128 stands for zero in the data rows.
Every row has a hidden score. How much higher is the second row's score than the first row's in each pair? 20 means about the same, 40 much higher and 0 much lower. The score is a weighted sum of the row's numbers plus the product of two more (or one squared), each taken from its middle value.
 86 119 156 131 129  86 148 102 139  85 119 103 117 157 129 155  86 130 156
 86  62 118 106 146 118 104 139 167  59 139 103 102 149  62  58 105 130 104 >> 12
 86 105  86 131  64 104 104 168 139  85 139 156 207 239  87 139 105 104 180
 86 141 118  88 159 129 162  84  85 140 106 139 129 141 154 117 170 217 104 >> 24
 60 207 104 120 165  61 214 117  60 156 147 162  58 131 147 155  60 189 118
237 119 214  62  64 139 178 129 139  14  88 139 155 149 104 103 131 175 118 >> 14
141 119 140 215 118 104 104 235  85 140 119 103 102  59 167 129  60 104 118
105 180 140 141 138 154 104 129 129 140 119 118 117  59 182 117  86 118 104 >> 36
164 200 118 120 129 104 187  58 118 118  88 162 102 141 104 117 141 189 118
105 105  15 106 170 129 148  84  60 130 106  58 102 104  19 147  86 197 148 >> 22
141  87 140 131 118 235 139 162 118 175  88 245 231 149 129 226 119 118 148
131 163  59  88  88 118 104 147  85 103  88 118 102 104 118 103 241  85  85 >> 32
105  87 118 106  88 129 118 139 118  85 119  85 102 119 139 117  60 189  85
141 119 140 106  88 139 118  84 118 148 166 156  84 131 139 129 105 201 118 >> 21
141 216  86  62 138 104 183 102 118  85 184 169 173 104 104 174 119 175 148
131  62 130 106  64 118  86 102 173 156 147 103 147 131 154 103 119 118 130 >> 12
131 119  86 120 118 154 118 139 173 148 106 129 173 131 172 129 157 175  85
105  62 104  88 105  86 130  84 118 156  88 118 147 119 129 117 164  85 118 >> 26
141 105  59 120 105 139  60 162 155 118  88 103  84  86 147 129 131  85  59
141 105 130 131 118 210  86 147 214 184 119 103 139  86 194 192 186 118 118 >> 20
194  87 149 149 129 201 104 102 139 140 171 184 203 149 154 200 105 175 104
164  87 118 131 129 139 130 117 187  85  88 103 147 104 220  84  15 169 156 >> 26
 86 149  86 106 159 129 178 102 129 140 160 129 117 119 147 147  86  85 189
105 119  86 106 179 104 162  58 167  59 188 103 102 131  87 103  86  59 234 >> 19
105 131 156 141 105 104 104 129 139 103 106  85 139 104  87  84  86 118 180
105 131  86 120 159 129 104 117 155 140  88 156 139 119 129 168 105  85 104 >> 18
164 238 140  88 170 104 214 102 104 148 198 118 102  86 104 103 131 118 140
141 105 118  88 105 154 104 102 217 156  64 103  58 119 182 184 119 104 156 >> 23
176  62 140 169 146 190 130 147 139 238 154 129 155 104 154 174 131 104 104
 86 156 104 157 216  86 168 162 104 148 191 148 129 157 129 117 105 130 148 >> 20
131 149  86 106 105 129 130  84  60 130  88 148 147 149 118 162 131  85 140
149 184 169  62 175 154 195 129  85 130 180 103 117 119 167 117 119 118 118 >> 14
119  87  59 141 138 104 104 139 118  85 119 103  58 119 167 129 141 118 118
149 131  59 163 138  18 139 102  60 103 166 139 129 198  19 103 119 118 104 >> 14
105 156  59 223 146 139 118 155 161 118  88 118 129 131 154  84 119 104 118
248  62 222 180 153 139 104 139 139  59  23 148 117 131  62 129  60 140 118 >> 26
131 131 118 106 159 104 155 117 118 156 198 129 102 164  87  84 131 104 185
105  87 140 149 105 225  86 155 229 148 106 169 139 104 154 139 119 118 180 >> 26
164 189 104 169 118 129 209 117  60 130 130 103 117 131 118 103 131  14 140
 86 105 130 210  64 139  86 226 118  85  88 148 162 164 139 155  86 104 118 >> 14
131 141 140 149 159 118  86 162 195 163 160 129  84 119 161 117 164 118 208
170 119 163 210  88 129 118 200 161 156 106 222 129 131 129 179 141 118 148 >> 19
131  62 130 236 105 129  60 228 147 103  64 148 139 149 147 139 176 130 104
149 105 193  62  64 190 130 102 161 103 139 139 173 104 139 103  60 140 148 >> 24
119 131  59 141 105 118 118  58 104 103 160 129 155 164 147 117 149 130  85
164  87 189 131  88 194 104 117 183 244  88 118 129 141 161 129 157  59 156 >> 33
 86 105 140 120 118 104  86 129  85 118 130  85 155 185  62 117 243  59 104
176 119 130 131 105 129 104  58 139 103 106  85 102  86 129  84 149 118 130 >> 29
105  62 130 131  88 118 104 196  85  85 106 129  58 157 104  84 119 104  14
105 141  59 131 105  61  86  58 104 103 119 118 102  59  87 103 105 104  85 >> 26
157 141 216 196 118 182 118 206 139 184 130 179 173 141 167 129 170  85 130
 60 163  86 141 159 118 220 129 118 103 188 118  84 104 147 129 149 175 148 >> 26
 86 131 104  62 184 147 130  84 118 118 139 118 147 141 147  58 131  85 214
 60 105 104 106 138 104  86 102 129  59  88 129  84 131 161 129 119 180 118 >> 19
119 131 185 169 146 172 139 200 208 130 166 156 129 119 139  84 181 156 140
119 119  15 120 118 129 155 102 104 219  23 129 155 190 182 174 176 140 104 >> 20
105 149 130 120 105 161 155 102  85 103 130  85 129 157  87  84 119 222 118
141  62 140 120 118 147 155 129 191 130 154 148 139  15 172 117 131 104 214 >> 27
105  87 140 141 118 177 130 147 191  59 119 169 155 149 139 226 186 118 130
 15 105  86 141  64 129  16 129  60 103 139 129 102 170 129 117 190 104 104 >> 2
 86 105 130  88  64 104  86 147 104 156 154  13  13  59 147 117  60 156 104
 15 141 104 120 105  61 104 129  60 118 106  58  58 149  87 147 141 163 140 >> 30
105 131 149 131  64 129 168 173  85 175  64 118 139 164 129 117 149 130  85
131 141 197 141 129 215  86 139 224 175 106 156 117 141 197 168  86 156 148 >> 25
 86 131 130 120 118 129 139 139 155 118  88 118 129 104 118 103 119 130 104
157 119 104  62 179 104  86 129 104 118 160 103 117  86 129 155 141 185 148 >> 14
176 131 140 120 138 118  86 139 118 156 147 103  84 119  87 117 141 175 130
105 105 175 106 105 118  86 102  16 140 139  85 129 149 118 129 186  85 130 >> 17
131  87 185 236  88 118 130 221 147 130 106 139 168  59  19  84  86 130 156
164 163 130 131 153 147 118 117 129 156  64 129 102  86 177  84 157 140 118 >> 24
141  87 149 230 153 118 130 162 147 103  88 162 129 131 139  84 119  85 130
119 149 104  62 118 118 162 102 118  85 130 162 139 104  87 129 119 185 156 >> 21
149  87 156 157 105 182  86 129 178 130 119 103 162 119 209 210 164 118 104
141 119 169 120  88 129 162 139 195 130 139 103 117 141 167 129 141 140 193 >> 21
194 131 204 203 105 104 155 129  60 130 166 139 129 175 104 103 149 140 148
105  62  86 106  88 167 148 129 139 232 119  85 162 170 139 129  86 104  85 >> 11
 60  62  86  62 129  61 104 117  85  85  88 118  84 131 104  58 131  85  85
186 105 207 131  88 104 118 102 129 103  88 162 155 119 161 155 119 140  85 >> 20
119 131 140 120 138 118 104 155 139 217 119 118 117 175 129 129 131 130  59
119 141 149 106 231 139 162 129  16 140 195  85 102 104 129 139 164 163 148 >> 25
141 163 140 163 223  61 178 129 104 130 166 118  13 157 154  84  86 140 148
 86  62 163  88 129 104 118 117 129 130 106 118 102 119 154 103 119  59 130 >> 26
105 105 104 131 138  61 139 102 104 103  88 103 168  86  87 103 170 118 140
119 131 104 131  88 118  86 117 104 118 119 118 117 141 118 147 131 118  85 >> 16
 86  62 130 131 105 104 104  84 237 130 139 139 147  86 186 179 119 163 130
141 184 104 131 165 147 168 117 139 169 201  58 117 157 161 129 105 185 130 >> 9
 60 180 118  88 118  86 139 117 118 130 171  85 162 104  62 139 119 104 204
105 156 130 131 129  61 118 129 147 103 147  13 147  59  87 139 170 130 148 >> 16
 15  87 130 131 153 147  86 102 173 156  88 129 168  86 197 117 149  85 130
119 119 118  19  64 104 130 102  85 130 106  85 162 228 118  84 149 130 130 >> 19
 60  87 156 106 138  86 118 139 161 103 180 162 129 141 118 129 131 140 180
157  87 140 106 105 118 104 129 118 130 106 118 162 157 167 155 119 156 130 >> 16
186  87 193  88 105 139  86 147 129 130 106 118 139 104 139 174 119 130 104
190 119 180 175 118 167 104 179 118 148  88 210 200 170 104 147  86 130 118 >> 22
170 196 104 141 153 118 225 102 104 140 130 129 117 104 154 117 105 149 118
131 156 104 149 165  61 233 129  60 118 160 129 102 141  87 103  86 169 118 >> 13
105 156 130 106 191 129 168 139 147 163 171  85  84 104 154 103 149 118 175
119 210 140 106 146 104 209 129 129 130 166 103 117 175 118 117  86 130 104 >> 20
176  87 149 180 118 172 130 129 139 148 106 118 179 119 104 184 105 104 104
141 228 130 120 105 129 217 147  85 130 221 139  84 149 129  84 105 169 118 >> 19
141  87  86  88 138 118 139 129 161 118 147 118 155 141 129 147 149 175 118
131 169 163 149 105 177 104 147 224 201 106 118 168 149 139 103 149 140 130 >> 21
170 119 163 120 138  61 104 173  85  14 119 118 129 104 104 147 176 118 118
119 119 169 131  88 139  60 139 147 140 106 222 241 164  87 147 105 130 104 >> 7
105  87 104  62 105 104 118 102 139 103 154 118 102 104 104 129 157 163 148
119  62 104  88 146 172 118 117 233 180 106 162 147 149 207 168 105 104  85 >> 15
164 180 130 120 138 139 195 147 118 148 195 148 102 131  87 117 157 180 156
164 141 175 106 129 104 104  84 139 156  64 118 102 141 167 129 131 163  14 >> 15
141 131  59  88 129 129 130 139 147  85 119 156  84  86 118 168  86 217 104
131 149 140 141 129 182 118 162  85 140 119 229 203 181  87 184 141 163 118 >> 14
141  87 140 141  64 147 118 139 118 130 106 240 213 243  62 117 105  59  85
131 119 149  62 129 118  86 147 139 163 171 129  58 131 147 147 119 230 148 >> 22
 86 105 185 250  88 161 130 230 178  85 130 148 129 157 129 129 181  85 140
119 141  86  88 184 118 148 139 155 175 175 103 102 194 139 117 186 156 227 >> 17
105  62 104 131 129 129 148  84 104 140  88 118 173 131 129 155 105 149 130
119  87  59 120 138 154 118 102 129 130 130 103 102 131 161 117  60 180 140 >> 17
105 141 140 106 175  18 220 129 139 140 175  58  84 141 129 147  86 169 148
 86 131 118 120 105 118  86 139 219 189  64 129 147 119 215  84 149  85 148 >> 28
 60  18 156 120 105 147 104 117 104 180 119 118 129 164 182 139 149 104 104
149 131 118  88 146 154 104 102 155  85 171  85  84 119 161 129 131 163 163 >> 24
190 105 140 131 105 139 148 117 129 140  88 148 162 131 172 117 164 104 140
141 105 104 141 118  86 118 155 155 169  23 103 179 119  19 139 149 156 104 >> 21
131 163 149 141 129 104 118 139 118 140 139 103 117 141 147  84 149 140 211
119  87 130 210  88 104  86 192 139 140 106 118 162 149 129 129 149 169 130 >> 16
141 119 130 157 118 182 104 168 104 148 119 219 226 181 118 139 157 149 140
131 180 149  88 153 129 162 117  60 163 106 129  84 104 104 147 141  59 130 >> 29
 60 105  86 141 138 177 118 155 187 156 139  58 102 141 154 117 149 104 219
176 131 185 221 159  61 118 230 129 103 147 118 117  59 104  84 141 140 104 >> 16
149 105 193 184 159 129  60 129 129  85  64  85 168 141 129  58 157 118 118
190 149 193 163 129 129 139 162 147 118 147 213 243 198 104 139 170  85 104 >> 20
105 131 201 238 118 118 130 233  85 140 106 129 117  86 129  84 141 118  85
157 141 130 106 129 104 168  58 104 118 154 129  84  15 167 129 164 189 130 >> 29
190 149  86 106 118 118 130  58  85 156 106 129 168 104 129 192 141 197 104
119 200 118 120 214 118 168 129  16 118 214 118 102  86  87  84  60 118 118 >> 16
131 149 118  62 129 194 104 168 219 118  64 139 155 141 222 117 131 118 148
 86 119  59 141 201 139  86 147 155 140 119 118 129 164 161 117 105 118 238 >> 9
 86 131 104  88  88  61  86 102 167 148 139 118 117  86 104 155 105 185 148
 86 156 118  62 153 161 130 139  85 118 198 103 102 104  87 117 149 118 163 >> 21
237 163 156 131  88 167 118 129 104  85 154 148 188 119 161 129  86 149 104
170 119 130 242  88 104 155 226 129 156 106 148 139  86 104 155 119  85 104 >> 19
186 184 149 149 219  86 155 139 161  59 209 156  58 141 129 103 131 169 163
131 175 104  88 118 147 245 117 139 118 204 148 139 119 118 147  86 163 118 >> 23
119 156 204 120  22 104 104  84 118 103  88 129  84  86  62 139 149  85 104
149  62  86 120 105  61 104 117  85 103 119 156  84 141 177 103 141 130 140 >> 10
105 156 140  88 184 104  86 147 104 130 207 129  84  59 129 117 164 149 140
 60 131 149 120  88 118 139  58 129 175 154  85 129 104 118 117 226  85 104 >> 26
105 218 118 120 179 118 206 102 104 103 225  58 162 104 104 117 149 180 118
131 156  86 106 129 147 155 147 129 130 147  58 117 104 104 162 141 149 118 >> 19
164 131 214 175 146 172 104 139  85 130 106 148 155 141 167  84 164 104 118
176 131 175 157 118 190 155 129 129  85 139 229 226 149  87 168  60 118 130 >> 19
 86 141 118 131 221 118 148 102 139 103 171 103 117 149 139 147 105 130 185
105 119 156  88  64  61 139 129 147 201  64 139 117 104 161 117  60 156 140 >> 27
 86  87 118 120 118 118 104 102 118 130  23 148 102 141  87 117 105  85 140
131 119 118 120 129 129 130 129 139 118  88 118  84 141 147 129 119 189 163 >> 17
157 105 118 149 118  61  86  84 129 156  64 129 147 131 118  84 141  85 130
131 141 118  88  88 139 148 168 104  59  88  85  58 104  62 129 131 175  59 >> 18
157 149 130  88  88 118 162 102 104 103 160 139 102 232 129  84 119 130 118
131 175  15  62 105 104 139  84 118 148 166 129 102 141 104  84 176 214 140 >> 25
 86  18 104  62 105 104  86 147  85  59 106 169  84 104 147 103 141 130 118
119 163 140 141 184 118 118 117 129  85 106 129 147 141  87 117 119 197 140 >> 10
131  87 104 131 118 147  86  84  60 130  88 139 155 141 118 155 105 130  59
 86  87 169 141  88 182 118 129  60 156 106 243 223 157 129 162  86  85 104 >> 25
131  87 156 120 105 147  86 183  16 130  64 229 210 208 129 117  60 130 118
131 156 163 141 146 139 118 147 155 140 119  58  84  86 139 139  86 234 104 >> 28
149  62 156 131  64  86 104  84 129 103 106  85 139 119 161 103 149 130 130
105 156 118 131 170 118 130 129 147 130 147 103 102 119 118 129  60 118 247 >> 21
157 105 130  62 118  61 162 117 129 118 119 162 155 149  87 117 141 225 118
157 119 130 169 129 147 148 213 178 148 147 156 129 104 147 168 141  59  85 >> 16
170 119 140  62 129 118 118 129 147 180  88 148 139 119 226  84 141  85 104
105 141 149 131 129 182 118 147 240 169 106 139 147 131 207 174 141 140 148 >> 27
119  62  86 131 118 227 118 139 239 193 130 169 129  59 204 196 164  85 104
131 184 140 120  64 104 139 139  85 103 106  13 147 131 139 139  60 238 118 >> 19
141 141 140 175  88 207 130 129 173 156 106 216 216  86 139 235 157 163 140
105  87  15 141 146 129 118 129 155 169 139 103  58 141 139 103  86 197 140 >> 14
186 193 118 106 105  86 187 129  85 103 236 103 117 141 129 117 105 149 163
 15  62 169 213  88 104 104 206 161 130 191 179 155  59 118 147 141 118 130 >> 29
131 105 156 120 105 212 130 139 161  85 147 118 173 131 139 241  86 163 130
131 196 118 141 198 118 209 129 118 118 160 139 147 119 104 139 157 189 156 >> 16
149 156 156 141 165  86 148  84 129 140 130 103 102 119 129 139 105 104 156
119 228 130 131 129  86 241 139 104 130 160 129 102 164  87 129  86 156 118 >> 19
164 131 149 230 129 118 118 188 129 140 119 103 102 141 139 117 119 104 104
157 131 130 149 204  86 162 155 155 130 204 103 117 131 139 103  86 130 201 >> 15
157 141  59 169 129 154  16 183  85 211 106 169 168 243 161 103 157 140 130
164 119 156 141 105 194 118 168  85 169 119 229 246 131 139 117 131 118 104 >> 25
149 105  86 106 129 201  86 139 211 140  64 184 162 104 190 235 170 149 140
170 105 118  62 138 139 118 102 129 118 119 103 117 119 147 117 119 104 130 >> 14
105 131  86  88 129 129 118 102 118 140  23 103  84 119 104 129 164  59  14
149 163 130 141 118  61 118 102 147  85  88 148  58  86 129 103 105 130  59 >> 17
119 163  86 149 187 139 139 129  85  85 166 129 129  86  62 103 141 156 118
105 169  59  62  64 139 187 102 118  85 119 129 117 141  87 139  86 156  85 >> 26
149  62 149 184  64 172 130 188 139 175 139 156 173 141 139 139 190 140 140
105 119 149 120  88 118  16  84 104 103 119 103  58  86 129 103  86  85  85 >> 19
194 119 104  88 105 147 139 102 118  85 147 240 239 225  62 103 105 130  59
141 156  15 141 129  61 118  84 118 148 180 129  84 149 118 103  86 222 104 >> 24
 86 119 118 120 105 225 130 117 231 163  88 156 102 119  87 168 119 156 148
131 131 118 141 129 154 130 139 155  85  23 193 139 205 209 245 105 169 118 >> 14
170 149 163 149 146 161 118 139 161 211 147 169 129 149 104 129 119 104 104
141  62  59 149  88  18  60 139 104 140 119 139 129 157 139 103 239 140  85 >> 28
105 149 163 106 170 147 130 117 104 148 119  85 129 131 118 155 141 193 163
 60 149 104 131 105 167 118 147 155 211 130 118 117  86  62 162 164 130  59 >> 24
119 193 104 141 153 118 178  84 118 148 191  85 117  15 139  84 119  85 148
149 105 185 157 146 161 118 173 118 103 106  85 102 104 182  58 131 104 118 >> 13
198 149  59 131 170 118 130 117 118 148 154 148 129 119 129 129 149 217 118
105 163 130 120 118 118 168 129  60 140 119 129 117 175  62 147 164 236 118 >> 15
105 119  86 106  64 118 148 139  85  59  64  85 139 149  62 117  86 130 148
119 169  59 120 129 104 118 102 155 140 130 139 129 104 154 147 105 169 118 >> 14
 15 131 104 106 138 129 118 117 104 140 106  58  84 104 129 117 105 130 118
 86 141 104 106  88 154 148 117  85 103 119 139 102 175 129 117 186 140  59 >> 16
164  87 130 106 105  86  86  84 118 118 106 129  84 164 161 117 105 140 118
141 175  86  88 129 129 155 117  85 175 166 139 117 141  87 103  86 175  85 >> 18
131 196 149 106 153  61 220  58 139  59 139 118 147 164 104 147 105 163 118
202  87 104 120 129 154 139  58 118 156 130  58 117 175 190 117 105  85  85 >> 8
 86 119 118  62  88  86 118 117 104 130  64  13 117 141  87  84 239 104 130
 60 105  15  62  88  86 148  84 118  85  88 103 117 149 104 129 215  59 104 >> 21
141 180 118 163 191  61 155  84  60 130 175 148  84 141 129 147 149 156 148
141 119 175 175 187 147 104 155 139 184 139 103  84 141 167 117 131  59 185 >> 22
105 131  59 120 129 147 155 147 118 103 106  85 102  86 118 147  15 193 148
170 175 118 120  88 139 162 168 118 118 160  58 139 149 129 179 164 230  59 >> 12
149 141 130 120 194 118 162 102 129 130 175 148 102  86  87 117 119  85 185
105 245 140 106 118  86 237 162 147 156 171 139 117 149  62  58 119  85 104 >> 17
105 141 130 157 118 172 130 183 129 197 130 139 129 141 118 103 105  59 118
181 200 140  62 129 129 195 117 129  85 139 103 147 104 104  58 170 185 130 >> 26
131 169 104 120 214 161 130 139 139  59 175  58 129 141  87 103 164 140 163
181 163 140 106  88 139 148 139 139  59 139 169 162 205  87 103 105 118 130 >> 18
141 141 118 120 105 147 148 173 104 140 166 129 139  59 172 103 131 130 229
131  87 140 169 138 197 130 188 167 163 106 189 139 157 139 174 105  85 130 >> 15
105 149  86 149 223 118 130 155 147 140 188 129 129 170 154 155 105 104 163
141 105 163 203 138 129 104 221 129 140  88 118 129  86 147 129 181  85  85 >> 30
119 119 104 120 159 182 139 129 147 238  64 129  58 141 118 139 157 130 104
131 131  86 157 105 139 139 117 178 140 147 129  84 104 154 117  86 149  85 >> 13
141  62 163 225 159 161  60 173 129  59 166 118 162 131 118  58 209  14 104
 86 200 140 141 187 118 187  84 129  85 180 129 117 141 139  13  86 169 163 >> 1
141  62 104 169 105 154 104 168 147 148  88 103 179  86 129 129 119 104 104
157 131 214 120  64 118 104 147 129 140 130 148 117  86 118 162 119 118 118 >> 20
141 175 169 230 153  86 148 228 118 169  88 129 147  15 147 155 119  85  59
131  87 104 141  88  61 118 162 118 103  64 118 129 164 104 139 170 130 130 >> 26
149 141  86  19 214 129 168 155  85 156 229  58 139 164  87 129  86 118 175
105 175 118  62 214 118 183 117 104  85 175 103  13 141 118 103 164 118  85 >> 37
119 105 118 141 146 104 104 102 139 103 119 129 117 131  87 129  86  85 148
 60 149 118 163  88 129 162 117 118 240 160 129 102 141 182 139 119 104 140 >> 22
157 141 118 131  64 118  60 102 104  14 106 103 129 119  62 139  86 149 104
131  62 163 180 129 129 155 129 129 148 106 148 129 157 104 117 194  14 208 >> 33
 86 156  59 131  64 154 155 102  85 140 139 129 147 149  87 155  86 140  14
 86 149 130 120 118 118 104 117 118 130 119 118 147  86 147 117  15 104 118 >> 27
105 105  59  62 138  61 104  13  60 118 119  85 102 131  87 129 105 104  59
141 156  59 175 159 129  86  84  85  14 130 103  13 149 167  13 170 130 104 >> 30
157  87  59 163 105 177  86 117 195 103  64 184 183 131 167 213 149 140 118
105 131 118 131 105 104 155 117 147 156 154 118 117  86 118 129 131 185 130 >> 20
119 223 104  62 146  86 192 117 104  59 204 129 129 104  19 147 164 104 163
164 119 207 131 118  86  86 129 139  59 154  85 129 131 190 117 194 104 156 >> 13
235 105 245 106 118  86  86 129 129  14 147 156 139  59 129 168 105  85  85
105 163 118 157 184 147 139  58 118 118 154 118  84 157 118 103  86 156 140 >> 17
105 105  86  19  64  61 130 129  85  14 106 103 129 157  19 103 194 118  59
105 131  86 141 165 129  86 147 167 249  64 118 155 119  62  84 119 156  59 >> 12
 60 119 118  88 105 129 139  13  16  85 154  13 117 119 139 103  60 197 163
131 149 130 106 129 147 130 129  85 130 106 118 129  59 118 147 105 130 130 >> 17
131 119  86  62  64  61 118 129  85 118  88 103  84  59 161  84 141  85 130
 86 156 104 131  88  86 130 102  60 175 147 129 129 131 118 184 149  59 118 >> 19
131 105 156 120 138 194  16 102 178 140 154 139 117 131 194 147 157 104 189
 60 131 104  88 105 129  60 139 139 118 154  58 102 141 129 129 105 156 104 >> 21
202  62 211 141  88  61 118 147 139  85 106 169 117 119 147 162  86  85  85
212 105 189 149  64 154 130 139 187 130 119 238 226 119 147 147 131 130 118 >> 32
 60 131 130 106  88 186 118  84 129 246  64 169 155 149 147 103 105 118 104
141 105 175 141  88 129  86 147 155 103 147 174 117 119 147 117 164 118 140 >> 22
119 149 149 120  88 118 118 139 161 103 106 129 147 141  87 147  86 130  85
105  87 104 157 118 210 139 129 187 180 147 148 147 119 139 174 131 140 140 >> 20
 60 105 104 120  64 129  86  84  85  59 106 103 117 119  19  13  86  85 118
141 180  59  62 105 154 155  84 118 130 106  58  13 131 147 103 131 130 104 >> 28
105 141 104 106 153  86  86 102 118 130 119 118  84 157  62  84 149 140 201
119  87 104 163 105  18 104 129  85 180 147 118 102 141 104 139  60 104 148 >> 11
164 141 207 163 118  86 104 162 118 118 147 118 155 119 118 147 149 118 148
223 119 193 169 118 118 139 139 104 148 147 139 102 141  87 139 105 104 104 >> 16
131 156  15 163 229 118 192 139 104 130 195  58  13 181 118  84 164 130 175
119 141 156 169 129 139 148 162 178 169 119 148 168 119 129 188 202 130 130 >> 8
 86 193 104  88 165 118 118 117  85 118  88 129 117 131 118 129  15 220 140
164 203 118 141 153  86 220 162  85 140 191 148 162 141 129 117 105 149 130 >> 14
 60 175 130 149 231 118 155 139 129 163 195 103 139 131 147 117 141 149 118
119 119 189 240 105 129 130 218 147  85  88 118 129 141  87 117 164 149 140 >> 32
149 200 175 120 223 104 209 139 129 140 180 139 102  59 118 139  60 149 169
 60  87 118 163  64 147 139 117 139 103 130 103 129 104 118 155 131 149 104 >> 28
149  62 118 131 129  86 104 139 118  85 119 139 129  86  19 103 131 104 140
149 105  86 120 129 139 162 117 147  85 130 179 117  86 147 103 131 253 130 >> 14
141 189 163 141 204  61 178 117 155 118 184 129 129 131 129 103 157 118 175
131 189 118 120 165  86 202 117 139  85 188  85  58 119 104 103 141 140 130 >> 23
105 156 118 106 105 154 118 139 139 184 154 103 168 104 154 129  86 163 118
 86 156 104 141  22 139 148 139 173 130 106  85 102 119 118 103 157 104 140 >> 29
119 141  86 141  64 147 104  84 161 140 106 139 102 175 190 139 105 130 156
131 141 149 131 129 161 139 155 104 163 106 129 102 149 129 139 119 149 180 >> 20
131 156  59  62 129 129 104  84 104 140 130  85 155  59 246 129 105  85 169
141  62  86 120 129 104 130  84 104 156 119  85 117 104  87 129 186 118 130 >> 24
 86 105 156 141  88 167 104 117 155  59  64 227 183  59 118 200 119 130  85
119 156 189 193 129 167  86 188 155 118 154 162 173 131 129 117 149 149 130 >> 4
119 149 140 120 118 118 162 139 118 118 139 162 129 157 147 147 141 246 118
 60 131 149 141 138 154 104 117 118 103 147 103  84 253  19 103 141 130 118 >> 14
 86 156  59 106 118 129 148 147 129 130 154  85 139 157 177 168 141 204 148
186 105 130  62 138  86 162 117 129  85 160 139 147 141 118  13 105 140 140 >> 16
141 149 140 120  88  61 139 139  85 103  88  58 102 131 147 139 170 130 118
149 131 104 149 175  86 139 102 139 130 147 118 117 104 231 147 131 104 148 >> 19
